Each named move below is a turn or a mirror, shown by a few rows before and after it. Which moves, in which order, take the first row of each later pair to the second? The first pair is answered.
tun (before => after):
[ -1.6  -4.8   3.0  19.5  -6.6 -12.9 -11.6  19.4  15.3  10.1  16.3   8.0
  16.0   9.6   5.3  -6.1  18.3   9.5 -14.7   5.3  26.1  20.5  16.1   9.4
  -3.2  19.0  -0.1  -0.5   9.5 -19.3  -8.9  10.5  20.0   6.2   4.1 -10.3
 -24.1  29.4] => [ -2.9  -4.9   1.9  17.2  -4.7 -13.7 -15.7  22.1  19.9  11.0  14.7   7.6
  17.7  12.8   3.0  -0.7  17.5  13.4 -15.8   5.6  23.5  17.5  15.7   8.8
  -4.6  17.4  -0.8   2.5   9.7 -19.0 -10.4   8.6  20.6  11.4   3.6  -9.5
 -21.3  29.7]
[  7.8   2.2   7.0  -6.1   3.5  11.5   2.5   9.7  12.7  12.4 -15.0   5.8
  -3.4  -5.5   0.1   1.2   5.7  14.9   0.4 -10.4  10.5  -1.2   2.1   6.0
   1.9  -2.1 -10.2   5.0  15.0  25.6 -19.6 -15.9   0.9   0.3  -2.7  10.5
   0.8  11.5] => [  8.7   2.1  12.1   8.4   0.5  10.2  16.0   5.5   4.8   7.0  -5.0   7.9
  -5.6 -14.8   3.0 -14.9  10.4   2.1   5.2  -7.1  10.3   3.1   5.7  14.0
   6.3   6.0  -9.0  -0.6  10.5  24.5 -11.6  -6.6  -2.0 -13.2   0.3  15.5
  -8.1  15.1]
[  7.9  -0.5 -12.8 -32.9  11.6 -22.8 -25.4   4.7  25.8   9.8  -9.5  26.9
  -6.0  17.5   6.6   8.6 -26.4  -5.4 -27.0   0.5 -22.6 -13.0  -8.7  -5.9
  -5.2   1.0  -2.3  -3.0  46.9 -11.6  21.2   1.1 -31.8  11.2 -18.3  -1.7
 -10.4  -6.4] => [ 11.2  -1.1  -3.7 -10.1   3.4 -29.1  -3.1  -5.8  13.4  -1.7   6.5  32.7
 -14.0  -5.1  15.7 -17.7 -22.8 -30.3 -17.6   2.3 -21.7  -2.5  -1.9   8.9
  -1.1  14.7   0.4 -18.0  33.2 -14.7  38.5  20.5 -29.4 -17.7 -12.3   8.7
 -23.6  -4.3]
[  3.6   1.6  10.7 -21.7  19.2  -1.9  -1.4   2.4  -6.2  27.8   3.9   2.3
  17.8  11.4  -6.6   7.4 -10.6  10.5 -13.4   7.8 -14.1  -0.7   1.8 -19.0
   2.6  -8.2 -15.1  11.8   2.2  -7.0   1.6  -3.6 -15.4  20.4   3.2   0.6
   3.2  -9.5] => [  9.7   1.3  17.9   1.6  12.0  -7.2  19.2  -3.9 -16.9  18.8  16.5   5.1
  12.0  -7.7   3.4 -17.8  -8.0 -13.2  -5.7  14.4 -12.1   7.6   7.6  -3.9
   7.3   2.8 -10.3   2.5  -9.9 -10.4  15.4  12.9 -14.7  -5.9   8.7   8.6
 -10.9  -6.7]
zetov (before => after):
[  1.5   4.5  -5.0  13.6 -27.5   6.5  12.0  11.0 -20.9 -12.5  16.6  -0.5
  -3.0   1.0   4.5 -12.3   1.3 -15.2   7.7   3.4  10.3  -7.6 -14.9   6.5
   4.9  18.7  10.3  -4.3  -7.1  -0.2  -9.4  -4.6 -16.7 -11.3   9.5  17.7
  11.1  -8.2] => [  2.9   1.9   0.7   5.2 -16.3  -5.4  11.1  -0.5 -19.3 -15.1  21.8   2.4
  -3.0  -5.4  -4.2 -18.9  -4.6 -23.4  -0.4   5.8  -2.2   3.8 -10.6  11.7
   7.0  11.9   8.8 -12.6  -7.8  -9.8   9.1   5.5 -14.7 -13.0   5.9  11.2
   4.2 -14.2]
[-27.2   0.6 -10.7 -11.9   8.7   9.7  -0.8  20.7  -5.0   0.8 -20.9 -26.7
  -8.1   0.3   5.7  39.7  35.2  25.4  20.4 -11.8   8.6 -16.5 -21.5 -24.8
 -11.7 -14.8  12.1  16.5 -19.3 -17.7  -5.7 -25.4 -10.2  -1.8  29.3  -0.6
  29.9 -38.3] => [-23.5  -6.9  -0.9 -30.6  32.1 -15.1   1.1  -3.5  -3.8  -6.3  -5.8 -19.5
 -10.5 -10.7 -12.3  24.8  23.7   6.3   8.9  -6.5 -25.4   8.8 -17.2 -11.9
  -2.2 -30.2  11.4  -1.6 -24.8 -32.8  30.8   1.5  -9.9  -9.0  19.5 -11.6
  17.1 -52.6]
[ -2.9  -6.0 -12.3   0.0  19.6  15.0  -4.4  16.4 -32.7 -12.2  26.9 -24.9
   4.3  -8.5   3.2  32.4  18.4   2.1  14.1   6.1  -1.1  16.5   5.4 -11.0
  -1.4  -8.6   7.8  12.5 -23.9 -17.0  15.9  -3.8  22.4  -1.1  13.6  20.3
  46.1 -27.4] => [ -3.2  -7.3 -10.4  -2.6  20.5  14.9  -4.7  16.5 -31.5 -14.8  26.6 -22.4
   2.3  -7.6   0.7  31.7  16.7  -1.7  13.5   7.5  -2.2  19.7   5.5 -10.8
   0.9  -9.2   7.4  14.4 -23.3 -19.1  18.1  -1.5  21.8   0.6  11.3  17.9
  45.6 -30.3]
[ 14.2   7.0 -29.8 -17.4   9.1   9.6 -12.8   7.5  -4.7  -4.8 -17.9  -7.2
   4.5  -7.7   5.0   0.6  -9.2  -1.7  -8.4  -2.5   5.6 -21.4 -22.5 -10.6
   3.1   4.9 -17.7  32.5   9.4  17.9 -28.3 -25.7  -0.3  -4.2 -15.9  -1.5
  16.0 -18.9] => [ 17.7   1.2 -18.5 -31.4  28.9  -8.2 -12.2 -12.5  -4.0 -11.3  -5.7   0.4
   1.4 -15.7  -8.4 -11.0 -18.2 -18.2 -19.6   1.6 -19.0  -1.3 -19.8  -0.3
  11.6  -4.8 -17.7  19.6   4.9   4.0   1.1  -3.4  -1.3 -12.7 -23.4  -6.6
   6.4 -32.3]
dovo (before => after):
[-12.3  -4.4  -3.6   8.1  -4.6  -0.3  -1.5  11.8  -5.5  -3.8  -3.3 -14.3
  -1.7 -12.6  -2.2   8.1   4.2   6.8   9.7   1.3 -10.9   0.6  -1.1  -9.2
   0.9 -14.2   4.5   1.7 -11.0 -10.9  -0.6  -6.1   5.6   7.5   5.9   4.7
   6.0  -9.6] => [-14.9 -13.9  -0.5  13.7  -6.0  -8.8   3.2   3.4  -1.3 -11.7  -5.1  -7.4
   0.7 -13.9  -1.2  -0.7   4.4   7.7   5.2  -3.5  -9.3   3.5  10.6  -2.4
  -0.8 -14.5   2.0  -3.7  -6.4  -8.5   3.2   0.6  12.7  -3.6   5.7   9.4
  -5.3  -2.1]
[  4.6  -6.1 -17.6  18.3 -14.3  22.3  -6.2  15.7   0.3   2.4 -24.1   1.2
   9.2  10.9  -8.4   8.7  14.5  16.2  -1.0  -4.2  11.1 -22.8  -8.2   2.1
  -4.6 -14.1 -18.2  11.5   6.9  -4.4  -6.6   4.7   1.3   9.2  -2.5  11.2
  -1.2  -3.2] => [ -1.2  -7.1 -15.2   7.2   0.8  12.9  -8.5  13.6  -2.5   0.1 -18.8  -4.4
   8.5   4.7 -22.9  15.9  17.1  14.2  -3.9  -1.0  -3.6  -9.0 -10.3  -1.6
  -1.4 -26.4 -15.4   9.3  -1.2 -17.5   9.6   4.8   1.4  14.5  -1.5   6.0
   4.0 -18.0]
[  0.5  -0.8  -0.1  13.0 -14.1   7.6   9.6  -2.9 -17.3  -4.8   1.6  -7.0
  11.7 -21.5  -9.8  11.3  18.2  -6.4  12.0   7.1  -5.5  30.4  -2.5  -6.9
  -1.5   2.6   4.2  -0.6 -32.2 -24.0  28.3  -8.4   2.4  -6.6  21.7   7.4
   8.3   8.0] => [  1.3  -7.4   1.3  22.4 -20.5   7.1  14.4 -10.4  -7.1  -8.8  -4.1   1.5
  12.9 -19.7  -0.6  -1.0  17.5  -4.3   5.7   5.5   3.2  28.8  10.0   2.3
  -6.2   5.9   3.8  -5.8 -23.5 -15.7  24.9  -1.5  10.1 -20.1  22.0  11.3
  -6.2  21.9]
[-15.2 -17.0   0.3 -38.3  21.3 -19.8 -25.6  20.0 -26.2 -14.4 -14.6  -5.9
  21.9  -4.3 -31.4   2.2   3.6  -0.7   2.3 -10.5 -22.1  25.6   0.2  22.5
  22.8 -27.1  -8.5   4.3  -1.4 -12.1  23.8  -1.0  -0.3  -8.3 -11.7  -5.7
   8.1 -18.3] => [-12.2 -31.7   0.5 -14.2  -1.1 -19.0 -11.1   9.9  -8.8 -20.9 -32.5  15.7
  21.6   4.6  -7.3 -24.3  -3.6   3.1  -5.7 -12.7   4.6  11.5  23.3  39.9
  16.2 -13.4  -8.6  -4.6  14.9  15.1   9.4  12.4  11.5 -36.7 -11.4   3.8
 -19.9  14.6]
Then:
Each pair is 2 to 3 moves apart.
[ 15.4   5.4   5.8 -20.0 -15.3  -6.3   2.5 -22.7  12.4  -2.9   3.4  15.1
  18.6  -0.8   8.9 -23.5   8.5  20.1 -15.2  -7.6   4.6   8.1  -9.7   0.3
  -3.9 -10.6  -4.4   1.3   4.0   7.3 -14.7  -0.6  19.0 -15.6  -0.1  -2.6
   8.9  16.4] => [ 16.1  13.2  10.7 -15.7 -11.0  -4.6  10.6 -22.1  -5.6  -4.2  22.0   7.3
  13.4 -18.5   3.5 -26.8  11.9   0.7  -4.0  -1.1  -5.0  20.0 -20.5  -0.1
   5.0  -4.2  -1.8   3.8 -12.7  -7.9  -1.8   2.2   9.8 -17.4   5.5  -2.9
  17.6   1.6] : dovo then dovo then tun
[ -2.8  -1.2 -15.1   2.3   2.0  -8.4  10.4   7.1   4.6 -17.7   3.9 -20.5
   6.4 -11.2 -17.6  18.5   6.0  11.9  -1.9  -1.3  -3.1   0.9  15.9  -7.7
  -4.6 -19.2  -7.9   0.5  -4.9  -6.7  -6.3 -19.5  -2.8   5.1  13.5  10.9
  13.8  -4.4] => [ -3.8   2.3 -16.9  12.4  -5.1  -4.2  14.3  10.4   1.1 -18.3   5.0 -23.3
   4.7 -17.7  -9.6  13.0   8.2   7.5   3.5  -0.9   1.3  -1.6  17.2  -4.8
  -5.6 -13.0  -7.8   0.6  -2.0  -6.3 -10.1 -18.8  -5.7  -2.7  18.0  14.4
  11.4  -1.7] : zetov then tun then zetov
[ -0.7 -17.4   9.7  25.4   5.1  11.8  19.1   4.1 -22.2 -34.0  -8.3  -7.0
  14.3 -28.4  15.4 -10.0 -12.0  18.8  -6.1  -4.6  13.3   0.4   5.4  25.5
 -14.7 -13.0  30.9  -5.0  -2.1  -7.9 -12.2  15.7   3.1   9.5  -3.1  36.8
   4.1  14.7] => [  2.3 -12.3  11.3   6.2  16.8  11.0  13.4  10.8 -31.8 -26.0   4.8 -16.7
  14.9 -35.6  -2.7   2.9 -10.9  10.6  -0.8   0.2  -3.5  10.3 -11.8  19.4
  -8.6 -19.6  29.2   0.2 -11.6 -22.7  -1.9  10.1  -7.5  29.0  -5.0  28.6
  22.0  -7.6] : dovo then dovo then zetov
[ -3.0   1.5 -11.7  -7.9 -12.4   7.4  -3.2   1.7   7.0   5.4 -23.9  11.9
  -2.9  21.1  13.4   4.6   2.4  21.0  -2.6   1.3  21.6 -20.2   1.0  -3.9
  -5.3   0.4   4.2  10.7  10.6   5.8  -8.5  -4.5   4.5  -1.8   4.9   2.1
  -0.6  14.3] => [-13.5  -5.7  -9.4 -23.2  13.6 -12.5  -2.1  -9.0   4.3  -1.2 -10.6   3.4
  -3.4   8.6 -10.3   9.4   6.1  16.1  -5.0   5.6  -6.7   7.0   4.4  -7.8
  -1.6 -26.5   5.2   3.2   1.9 -16.3  22.2   3.9  10.7  -0.4  -0.3  -1.1
   1.4  -6.4] : dovo then dovo
[  2.9  -4.9  -4.3   3.4 -31.9  33.5  -8.2  26.4  -8.0  -5.2 -36.2 -24.3
  -5.7  19.6  13.8  14.7   1.6  11.4  26.4 -22.8   1.4 -12.0 -26.4  -1.3
   0.3   8.9 -12.1  15.9 -15.7  -9.3 -13.4 -13.5 -15.8   9.7  -7.2  16.7
  -1.8  -7.1] => [  8.8 -15.9   6.1  11.7 -37.5  26.6  -1.8   5.1   1.9 -17.3 -42.1  -3.5
  -8.3  23.3  25.1 -13.0  -9.1   6.3  14.3 -23.1   8.5 -11.5  -6.6  15.1
  -0.7  15.3 -12.5   2.6  -6.3   2.7  -7.9   8.3  -8.3 -16.3 -10.3  21.0
 -30.7  12.9] : zetov then dovo then zetov
[  9.0   0.8 -24.7 -22.8 -26.2  26.9 -19.4 -16.8   6.6  24.1 -11.0  30.7
  -4.3  18.5  32.5   6.8  -6.2  -8.0  -2.5  -4.9  25.8 -54.8 -18.4  -2.5
  -9.7  39.6 -18.1   2.7  -6.6   8.2 -36.1 -13.1 -27.6  13.6  -7.3   1.6
  29.5  15.3] => [  1.6  -2.0  -8.5 -20.3   7.2  -4.6   5.9 -34.8 -27.6   3.0  36.3  17.0
 -12.2 -31.0   3.8  -9.2   6.6 -50.8   6.4   7.0 -22.7  -0.3 -19.7   8.3
   6.1  21.9 -11.7 -18.1 -42.9 -34.5  25.4  10.8 -27.2  -4.3  -4.6   2.4
  30.1 -23.3] : dovo then tun
[  1.0  -9.2  -0.4   2.9 -13.3  14.3  26.5  -3.0  -5.8 -18.6 -13.7  11.1
   1.5   1.6  -5.2 -25.2   0.4  -1.9  -6.1  -7.9  -1.7  10.2  14.6  18.4
  13.9   7.1  -0.1   3.3   8.3  14.9  20.9  16.9 -14.8 -11.4  -0.3   3.9
 -13.0  15.6] => [  0.5   3.7  -3.2 -17.9   2.9  18.0  11.8  13.1 -18.5  -6.0  -4.5  -7.7
   5.8   0.4 -22.6   4.0   6.6  -1.3   1.3  -4.6 -17.2  14.3  -9.3  -0.1
  22.2   0.2   0.5  15.5  -2.1  -1.3  20.9  -1.1 -27.2  21.5  -1.7  -4.6
  13.2  -8.4] : dovo then tun then dovo
[-11.5 -22.0 -18.4  19.6 -11.0   6.1  22.0   0.3  -0.2  -4.7 -11.6  24.8
   0.4  -0.3   3.3 -39.4  28.9  -6.0  19.9 -14.2   7.9  -3.0 -12.4  23.5
  -3.0  17.8   0.7   2.2 -25.0 -17.9  21.9  15.8  30.8 -15.1   1.3 -21.8
 -29.1  20.3] => [-17.8 -30.3 -26.0 -16.6   6.0   2.1  -4.7   4.3  16.1   2.7 -30.3  17.8
   8.0  22.4 -16.9  -5.8  25.4  26.5   2.1 -21.3  -4.1  -6.7 -16.0   6.3
 -10.2 -12.6   0.4  12.2 -11.6 -21.9  10.3  -2.4  37.7  18.3  -5.4 -35.5
 -16.7  10.8] : tun then dovo then dovo
[ 18.1  17.9   7.9  11.8 -23.8  10.8 -21.6  -2.3  20.3  16.3 -19.3   6.5
   6.1  21.6  22.6 -30.0  -4.8 -18.7  -0.1  -6.3   1.6 -18.7 -20.6  25.9
   2.0  18.2 -21.9   2.8   3.8  14.8  -8.4  -6.6 -35.8  14.5  -7.9  -8.3
   9.8 -11.1] => [ -5.2   1.2   5.1  -6.8  14.0 -20.8 -20.5 -18.7  14.8  -2.3   2.9 -12.0
   7.6   1.5 -14.7 -16.0   6.2 -17.2  -8.0  -4.7 -43.3  21.1 -12.1  20.3
   1.4 -26.3 -15.7  -5.1  -9.7 -17.9  28.8  -3.7 -13.9  16.5 -11.1 -13.1
  12.8 -36.8] : dovo then zetov then dovo
[ -8.7 -32.0  -7.2  17.6   4.3 -17.0  35.1 -29.0   6.7  -3.8 -19.7  19.4
  11.4   6.4   9.7 -15.9  -6.9  14.3  -2.1 -19.6   4.0   9.0   6.0  24.8
  11.0   3.3  -2.7 -15.3  -1.9  22.1   4.8  12.5   9.1 -21.1 -13.0  10.8
 -26.4  13.4] => [ -8.0 -32.9  -6.4   6.4  13.2 -20.4  29.1 -33.6   7.1  -2.5 -21.2  21.1
  13.1   8.8   4.8 -14.3  -9.7  13.4  -8.6 -19.6  -6.0  11.5   5.5  25.2
  12.7  -2.2  -3.2 -15.9  -0.9  18.8   7.8  17.0   8.7 -14.2 -17.9   5.9
 -28.8  11.4] : tun then zetov then tun
[  3.3  12.4  -5.4   2.0   7.2  13.7   6.5 -16.6  -7.7   9.4  -3.1  21.2
  -6.7 -20.4   0.5  -3.6 -26.3 -24.5 -17.7   5.4  -3.8  27.5  -4.4  21.5
  18.9  11.2 -16.4  -0.6 -11.6  -2.3   6.0  -6.6 -15.3  -0.5 -21.6   0.2
  -8.2 -11.6] => [ -7.6   4.3 -11.9 -12.6  18.2  11.0  -7.5 -16.8   3.6  10.7 -10.8  16.5
   0.2 -10.7 -11.8  15.0 -22.6  -5.8 -25.9  -1.5 -11.6  30.1  -1.4  10.9
  15.0  -8.6 -15.0   2.6  -3.5  -5.8   5.1 -13.9  -6.0  15.7 -24.6  -3.9
  -1.9 -14.2] : tun then zetov then dovo
[ 20.2  27.0  -1.6  -8.8 -13.9  17.2  -5.4  16.2   2.3  26.7  -4.9  -2.9
   6.2  16.4  17.0   4.8   1.1  -9.7   2.6  -2.6  18.7 -25.5 -21.1  -6.1
   7.4  27.3  -9.2  12.4   5.5   6.6 -18.7 -10.1 -27.4  23.0   1.0  -7.2
  20.8   0.3] => [ 14.5  24.6   8.8  -6.5   5.6   2.0   9.8   6.7 -17.1  14.4  26.8 -10.0
   1.0 -13.3  -2.2  -4.5   9.2 -34.9  10.5   4.4 -11.6   7.1 -24.2  -1.1
  15.9  17.9  -5.7  -1.0 -16.3 -16.8  19.3   3.4 -27.6  11.2   1.9  -5.8
  21.2 -24.0] : tun then dovo
